Turns, then the turns between two rows, first turn first; the first pair answered
turn R:
[28 20 -6 -4  1 -8 10 32  1  2] -> [ 12   9 -18   5 -25 -14   9  29  -7  -6]
[ 19  11  14   8   6  18 -17   2  -2  11] -> [ 10 -11  -1  15 -16  -5 -11  -4 -14  22]
[  8   7  -6  12 -16  16 -15  17  -1  18] -> [ 16   6  -2   8  -6  11 -12  16  -2  27]
turn W:
[10  6  5  4 -2 17  9 44 11 -2] -> [  5  17   3  -5   2  24  -2  29  21 -21]
[ 13  13  18  -5  -4   9  -7 -13  11   2] -> [  5   5  19   1  -8  11  -6 -19   9   6]
[ -9  23   4   0  -8  36 -12  10   4 -30] -> [-22   3   7  14 -19  40  -6   1  -5 -18]
turn Q:
[  0   5 -12   3 -18  -9  -5   4  -8  -9] -> [ 14  12  -6  -4  -7  -7 -15 -10  -4  -1]
[  1   4  -1 -10  26 -19  14   1  25 -22] -> [-18   1  -5   1   7  -4   7  -6  23 -37]
[-14  -4  -2   4 -10  -5  20   5   1  -3] -> [ -1   8   6  -1  -1  10   0 -23   7   3]
turn U:
[  3  -2  -7  -2  -6 -11   5   8   1  -3] -> [  0   3  -7  -7  -5  -6   1   2   4 -12]
[-12  -8 -11   3  -5  -2  -5 -16  -5 -15] -> [-10  -1   5   1  19  13   5   0   1 -16]
[-21  -9  -8 -25  16 -19   6  -8   3 -19] -> [-16 -10  -1 -21  26 -17  16   7   2  -9]
[-2  4 10 -7 27 14  3 19 11 -9] -> [  3 -20  -6   5  -2 -16   7  21  -7  19]
Pairs:
(2 to 3 turns a pair)
[ -6 -18  12  -2   7  -6  15  12  -8  27] -> [-11 -17   5 -18   8 -17   4 -22  -3  13]
U then U then R
[  0  11  -5   2 -19   9 -24 -21 -12  -2] -> [  4  14  -7 -15   0 -21   5  24 -10 -12]
R then Q then W
[  0   0  14   7   0  33 -20 -40   1  10] -> [  0  -8  11  15  -8  30 -16 -35  -5  21]
W then U
[ 14  21  15 -11  18  -2   8   6  -5  -9] -> [-15  -3   5  15 -18   4  13   8 -18 -11]
W then U then R
[  0  19 -10  -4  -9   6 -31  -9   3   0] -> [ 13   4  -5  -8   8 -22  -7   9  -6  25]
W then Q
[-22 -10   4   8  -9   8  12   7   0   7] -> [  1  -4   4   2  -6   5  -6 -18  -1  25]
Q then W then U
[ -6   2  -4  -4  -9   7  -8 -10   0 -10] -> [-9 -8 -4 -3 -4 -7  9  8 -3 -5]
R then Q
[ -6 -24  -1   1   0  10  15 -10  -3   7] -> [ -1 -12   3  -7  11  19   7 -17   5  -1]
U then R
[ 30  -3  -9  -3  16   4 -25 -32  -7  24] -> [ 24 -18 -22   0   5 -27  -7 -14 -17  28]
U then R then Q
[-10  10   2  -2 -22  -1  -1  -8  15   6] -> [ -1  17   9  -2 -12   5   0   6  16  10]
W then W then R
[ -1   8 -16 -11 -16 -20 -16 -12  -1 -16] -> [-17   6 -11 -11  -8 -15  -3   0   1 -30]
R then Q then W
[-17  -6   2  17  -3  16   9 -12  21 -12] -> [ 1 -7  2 21 -1  1 22 20 13 10]
W then W
[ 11  12   4 -21  33  -7  10  10   7  -3] -> [-17   2  -5  -1   4   1  20  34   0 -17]
Q then U then W
[ -4   1  14 -11   2  -3  -1 -13   3   5] -> [-8 -7 13 -3 -3 -4  8  0 -2 12]
R then U then U
[-8 -2 10  7 -2 16 -3  1  1 -7] -> [ 5  4  9  3  3  7  1 18  1 -2]
W then W then W
[  8 -18   7  -9  27 -27  17 -11   0  10] -> [ 10 -13  -2 -15  19 -35   7 -20   2   4]
W then U
[-24  -9   3   9  -2   9  13   4  -2 -10] -> [ -9  -6 -13   4 -19 -16   6  10  -6  -5]
W then W then U
[  4   3  -6 -12   5  -1 -10 -33   9  -7] -> [-11 -21   0   2   2  -2   8 -29  -1   7]
W then U then R
[ -5 -31  -1  -3   2  -9  15 -17  -1  13] -> [-13 -11   1   9  -6  21  13  24   5 -12]
W then R then U
[-11 -20 -11  13 -15  -5  13  11  -5   4] -> [  1   3  -8  10 -15  22 -18 -13   6  -5]
W then Q
[ 21   8   6  -6  24   3  -2 -11   3  10] -> [-18   1 -11   5 -11   8  -4  -9   2 -25]
U then Q then U
